Here are some points, one per row:
array([ 0.45, -0.44, -0.91, -0.76, -0.54,  0.41, -0.36, -1.07,  0.88, -2.53, -1.94,  0.60, -2.15,
       -0.56,  0.09,  1.06,  0.22, -0.70, -0.70,  1.87,  0.50, -0.47, -0.93, -0.79])
array([-0.54,  0.08, -2.68,  0.73, -0.27,  0.92,  0.54,  1.98,  0.10,  0.27, -0.96, -0.84,  0.53,
       -0.50,  0.30,  0.31,  0.55,  2.02,  1.77,  0.00,  0.34, -0.45,  1.70, -0.48])
array([ 0.95,  1.71, -0.09, -0.15,  0.33,  0.69, -0.98,  0.49, -2.49, -1.14, -0.82, -2.34,  0.23,
       -1.09,  0.44, -2.41, -0.48, -1.38,  0.90,  0.51,  0.66,  0.01,  1.13, -0.56])
array([ 1.35, -1.11,  0.26,  0.64, -1.04, -1.24, -0.84, -1.09, -1.62,  0.61, -1.58,  0.82, -0.47,
        0.79, -0.53, -0.26,  1.39,  1.91,  0.02, -1.17,  0.79,  0.07, -1.29, -0.05])
array([ 0.90,  1.57, -1.07, -0.05, -0.48, -0.48, -0.75, -0.86,  1.63,  0.89, -1.06,  0.10,  0.81,
        0.41,  3.44, -0.25,  0.24, -0.24, -1.02,  0.52,  0.07,  0.54,  0.42, -0.19])
array([-1.04, -0.48,  0.84, -1.17, -0.96, -1.23, -0.51,  0.01, -1.30,  0.10, -0.94,  0.28,  0.43,
       -0.69,  0.46,  0.32, -0.66, -1.24, -0.03,  0.52,  0.66, -0.01,  0.09, -0.61])
array([ 0.42, -0.55,  2.13,  0.74, -0.10, -1.42, -0.74,  1.00,  0.61,  1.34,  0.44, -1.05, -0.79,
       -0.28,  0.26,  0.14, -0.70, -0.11,  0.42,  0.85,  0.27,  1.41,  2.06,  0.19])
array([-1.43,  0.70,  1.29,  0.12, -1.59,  2.02,  2.10,  0.31, -0.50, -0.45, -0.54,  1.12, -1.41,
        0.54,  0.11, -1.34, -0.08, -0.65,  1.24, -1.17,  0.16, -1.57,  0.12,  0.18])
array([-0.98,  0.79, -0.77,  0.08, -3.13,  0.95,  0.73,  0.21, -1.21,  1.27,  0.12, -0.73, -0.33,
       -1.06, -0.34,  0.18,  1.77, -1.40, -0.19, -2.29, -0.91,  0.06, -0.01, -0.22])
array([-0.97, -0.24,  1.28, -0.53,  1.02,  1.31, -1.26,  0.06,  0.64, -2.06,  1.75,  0.97,  1.85,
        0.30, -1.26,  0.08, -0.63, -0.16,  0.34, -1.97, -0.31, -0.31,  0.87, -0.17])
array([-0.73,  1.16,  0.26, -1.54,  2.35, -0.64, -0.33, -1.03, -1.29,  1.53, -0.86,  1.25,  0.07,
        0.78,  0.13,  0.84,  1.54,  0.17,  1.17,  1.08, -0.74,  0.96,  0.99,  0.23])
array([-0.25,  0.11, -0.51,  1.59,  0.21,  1.39, -0.32, -1.97,  1.56,  0.93, -2.18,  0.48,  0.12,
       -0.26,  0.20,  1.79,  0.35, -1.67, -0.52, -1.27, -0.70,  0.27,  1.25,  1.76])
array([-0.47,  1.55,  0.28,  0.34, -0.14,  0.45, -0.22, -2.14,  0.39, -0.49,  0.27,  0.16, -0.79,
       -0.06, -1.55,  1.38,  0.84, -0.87,  1.09,  0.03,  0.99,  1.13, -0.29, -0.24])
array([-1.86, -0.44, -1.07, -0.32,  0.20, -0.69, -0.07, -0.33, -1.88, -0.90, -1.34,  0.26,  0.73,
       -3.39, -0.33,  0.14, -0.89,  0.98, -0.45,  0.02, -0.75, -0.35, -0.54,  1.69])
array([ 0.58, -1.04,  0.28, -2.18,  1.01,  1.79, -0.18,  0.31,  0.83,  0.56,  0.28, -0.67, -0.11,
        1.05,  1.00,  0.35,  0.78, -0.31, -0.68, -0.02,  1.04, -0.23, -0.22, -1.01])
array([ 0.75, -0.85, -2.04,  1.26,  2.45, -1.25,  2.23, -0.36, -0.90, -0.26, -0.31, -1.53,  0.02,
        0.04, -0.64, -1.54, -0.41, -1.50, -2.26, -1.33,  0.44, -0.34, -0.29, -0.89])
array([-0.65, -2.08, -0.17,  0.00,  0.73,  0.47,  1.60, -0.11,  0.96, -0.68,  1.20, -0.36,  0.10,
       -1.74,  1.15, -0.61,  1.36,  0.22, -0.45,  0.01,  2.40, -1.35,  0.44,  2.12])
array([ 0.69, -1.30,  1.07,  0.06, -0.46,  0.17, -0.47, -0.87,  0.66, -0.14,  0.06, -0.32, -0.07,
        0.48,  1.07, -0.20,  2.08, -1.43,  1.36, -1.10, -1.71,  1.57,  0.96,  1.53])
array([-0.69, -0.30, -0.07, -0.39, -1.34, -0.40, -0.47, -0.04, -0.04,  0.21,  1.31,  0.93, -0.66,
       -1.65,  1.21, -0.29, -0.30, -0.81, -1.11,  1.05, -2.18, -1.20,  0.65, -1.72])
array([ 1.12, -1.81, -0.54, -2.13, -1.14,  0.24, -0.36,  0.35,  0.95,  0.37, -0.65,  0.81, -0.10,
        0.63, -0.27, -2.62,  0.15,  1.35, -0.42, -0.30, -0.75,  0.81, -1.20,  0.78])
array([-1.09, -2.21,  0.57,  0.13, -0.98, -1.56, -1.51,  1.20, -0.48,  0.33, -1.31, -0.73, -0.96,
        0.65, -0.64,  0.58,  1.74, -0.80, -0.86,  1.13,  1.55, -0.71,  0.86,  0.50])
array([-0.07,  1.31, -0.48,  0.21, -1.10, -0.42,  0.29,  0.93,  1.77, -1.10, -0.18,  0.44,  1.55,
        0.67, -2.50, -1.86,  2.48,  0.65, -1.23,  1.52,  0.83, -0.85,  0.30, -0.10])
array([-1.70,  0.91,  0.01,  0.26,  1.85, -1.01, -0.86, -0.18,  2.04, -0.52, -0.93,  0.15, -1.97,
       -0.03, -1.34,  0.11,  0.93, -0.14,  0.37, -0.41, -0.97,  1.30,  0.74, -1.82])
array([ 1.40,  0.16, -0.01,  0.57, -0.23, -1.24, -0.07,  1.73,  0.25, -0.64,  0.44,  0.80, -0.09,
       -0.10, -0.29,  2.40, -1.26, -0.47,  0.53, -0.10, -1.03, -1.61, -0.92,  1.25])
array([-0.63,  0.31,  0.92,  1.23, -1.24, -0.56,  0.30, -1.95,  1.10,  0.03,  0.47, -0.90,  0.73,
       -0.90,  1.80,  0.29, -0.61,  0.26, -0.30, -0.43,  0.80,  1.10, -1.29,  0.30])
array([-0.67, -0.23, -1.63,  0.27,  0.68, -1.26,  1.42,  1.16,  0.15, -2.31,  0.41, -0.77,  0.49,
        1.81,  1.67, -0.01, -0.24,  0.89, -0.05, -1.27,  0.63,  0.41, -0.52,  0.63])
array([ 0.95,  0.12,  0.18, -1.01,  0.46,  1.29,  0.30,  1.90, -1.31, -1.45,  1.15, -1.46,  0.37,
        0.10, -0.87,  1.65, -0.12,  0.21, -0.79,  0.18, -0.02,  2.13, -0.62, -1.57])
array([ 0.28, -1.43, -0.12,  1.64,  0.47,  0.19, -0.20,  0.27, -0.04, -0.52, -0.24, -1.64,  1.21,
       -0.54,  1.17,  0.63, -0.58,  1.33, -1.73, -0.42, -0.35,  0.04,  0.16, -0.80])
array([-0.57, -0.04, -1.25, -1.77,  0.17, -1.08,  0.72, -0.29,  1.17,  0.19,  0.34, -1.57, -1.40,
        0.65, -0.64,  0.11, -2.15,  0.98,  1.08, -0.09,  0.53,  0.09,  0.33,  0.90])
array([-0.28,  0.05,  0.04,  0.52, -1.17,  0.61, -1.32, -0.09, -1.10,  0.25,  0.06,  0.10, -1.10,
        1.48,  0.01, -0.66, -1.72,  1.10, -0.36, -0.96,  1.05,  0.56,  0.00, -1.13])
array([-0.13, -1.00, -1.37,  0.04, -0.40,  1.18,  0.85, -0.34,  0.47,  1.47,  0.85,  0.41, -1.07,
        0.25, -0.59,  0.60, -0.72,  0.71, -1.44,  0.57, -0.75,  0.21,  0.59, -0.09])
array([-0.34,  0.35,  0.77, -0.79,  0.22,  0.08, -0.67, -2.82, -1.14, -1.24,  1.01, -1.05, -0.18,
        1.89, -0.79,  0.27,  0.97, -0.25, -0.12,  1.04, -1.68, -1.09,  1.54,  0.80])
array([ 1.45,  1.50,  0.00,  0.02, -0.50, -0.60, -1.16,  1.20, -0.62,  1.14,  1.68,  0.82, -1.85,
       -0.29, -0.89,  0.26, -0.23, -0.67, -1.89, -0.39,  0.42,  2.09,  0.02,  1.77])
array([ 0.44,  0.76, -0.18,  0.85, -0.10,  1.39,  0.51,  1.15, -0.29, -0.40,  0.63, -1.95, -0.27,
       -0.09,  0.53,  0.02,  0.00,  1.48,  0.20,  2.69,  0.98, -0.43, -0.59,  1.34])
array([ 2.33, -0.23, -0.55, -0.40,  0.37, -1.16,  0.87,  1.53, -0.14, -0.24,  0.30, -0.26,  0.82,
        1.04, -0.06,  0.58, -0.36, -1.74,  0.24,  0.30,  0.33, -0.98,  0.67,  0.74])
array([ 2.18,  1.16,  0.09,  0.89,  0.47, -0.08, -0.67, -0.90, -0.17, -1.38, -0.40, -1.03, -0.74,
       -1.52,  0.56,  0.83,  0.86,  1.03,  0.34, -0.50, -0.05, -1.94, -0.75, -0.84])
array([-0.17, -0.33,  1.90,  0.32,  1.25,  0.08,  1.62,  1.01, -0.88, -1.36, -0.99,  1.01,  0.49,
       -0.86,  1.15, -0.58,  0.46,  1.23,  0.39, -0.21, -1.45,  2.09, -0.62,  0.34])
array([-0.11,  1.03,  1.63, -0.85,  0.95,  0.60,  1.61,  0.53,  0.07,  1.55, -0.75,  0.20, -0.02,
        0.40, -0.09,  0.27,  0.40, -0.28,  0.06,  1.08, -0.28, -0.04, -2.33, -0.16])
array([ 2.14, -0.68, -0.04,  0.53,  0.31, -0.46,  1.72, -0.76, -0.79,  0.80,  0.58,  0.53, -0.42,
       -1.03, -1.55, -1.04, -0.86,  0.71, -0.06,  0.18,  0.55, -0.20,  0.77, -0.65])
These points spread out most along one direction. Take the direction at right angles to it along which they spread out most. Go by this last direction. For each point below, how far along it does it lie, from 0 to 99? The average is 50, and the first point in the table lies past the average. One standard deviation of the points above along it is 16.
array([-0.29,  0.93, -1.24, -0.15,  0.65,  1.03, -1.73, -0.22,  0.40, -1.18, -0.78,  1.20,  2.15,
        1.63, -1.42, -0.42,  0.02,  0.33, -0.79,  0.72,  0.38,  0.57,  1.09, -0.25]) 37
array([-0.19,  0.21, -0.54, -0.09,  0.07,  0.24, -0.28,  0.26, -0.50,  1.21, -0.67, -0.52,  0.10,
        0.57,  0.33, -0.12, -1.44, -1.18,  0.51,  0.27, -1.60, -0.16, -1.07,  0.30]) 48
array([-0.41, -1.91, -0.47,  0.45, -1.47,  0.37,  0.26, -1.31, -0.78,  1.43,  0.26, -0.76,  1.28,
        0.91, -0.15,  0.22, -0.05, -1.25,  0.43,  1.56, -0.26, -0.04, -1.49,  0.10]) 57
array([-1.19,  0.46,  0.09, -0.06,  0.35,  0.00, -1.84,  1.90,  0.17,  1.27,  0.80, -0.07, -0.08,
        0.93,  0.35, -1.15, -0.73, -1.40, -0.31, -0.63,  1.13, -1.06, -2.38, -0.12]) 38
array([-0.22, -0.82,  1.01,  0.08, -0.93, -1.00,  0.62,  0.37,  0.75,  1.81, -1.09, -1.26,  0.12,
        0.34, -0.70,  0.68,  0.00,  1.30,  0.31, -0.13, -1.59, -1.70, -0.54, -1.25]) 52
array([-0.29,  0.73,  0.29, -0.10, -1.40, -1.34,  0.46, -1.57,  2.00, -1.17,  0.28, -0.47,  2.87,
       -0.84, -2.23, -0.82, -0.01, -0.88,  0.63,  0.75, -0.62,  0.00,  0.11,  0.07]) 56
array([ 0.89, -1.34,  1.38,  0.30,  0.53,  1.12, -0.42,  0.74, -0.14,  0.69, -0.87,  1.40,  0.48,
       -0.45, -0.20, -0.43, -1.61, -0.78, -0.41,  0.49,  0.73, -0.73, -0.24, -0.54]) 45
array([-0.50,  0.99,  1.14,  1.69,  1.88,  1.22, -1.15, -0.73,  0.81, -0.36,  0.55,  0.07,  0.11,
        0.91, -0.83, -1.38, -0.54,  0.93,  0.09, -0.17, -1.35, -0.63,  0.38,  1.26]) 47
array([-0.43,  1.55,  0.50, -2.26, -0.69, -1.17,  0.99, -1.19,  0.42,  0.60,  0.30,  1.23, -0.23,
        0.18,  1.86,  0.39,  0.24,  1.22, -0.79, -1.50,  1.03, -1.32,  0.64, -0.10]) 61
array([-0.10, -0.94, -1.05,  1.94, -1.23, -1.08,  0.42, -0.26, -0.24, -0.47,  0.94,  2.35, -1.37,
        1.49,  1.71, -0.70,  0.88, -1.33,  1.17,  2.19,  0.21, -0.18,  0.16, -1.37]) 52
array([ 1.60, -1.62, -0.38, -0.15,  0.58,  0.02,  1.30, -0.16, -0.10, -0.11, -0.89, -0.36,  0.71,
       -0.48, -0.43,  0.15, -0.85, -0.54,  2.44, -1.03,  1.48,  0.20,  0.48, -0.88]) 51
array([-0.13, -0.07, -1.98,  0.27,  2.08,  0.32, -2.41, -0.65,  0.98,  0.90,  2.11,  1.20, -0.07,
       -1.16,  0.21,  0.56,  2.28,  0.68,  2.03, -0.82, -0.20, -0.19, -1.23, -0.18]) 55
array([-0.58,  0.05,  0.69,  1.48,  0.08, -0.42,  1.22, -0.34, -1.43,  0.87,  1.15,  1.03,  1.47,
        0.41, -0.52,  1.44, -0.47,  0.22, -0.33,  0.14,  1.52,  0.47,  0.20, -0.70]) 45
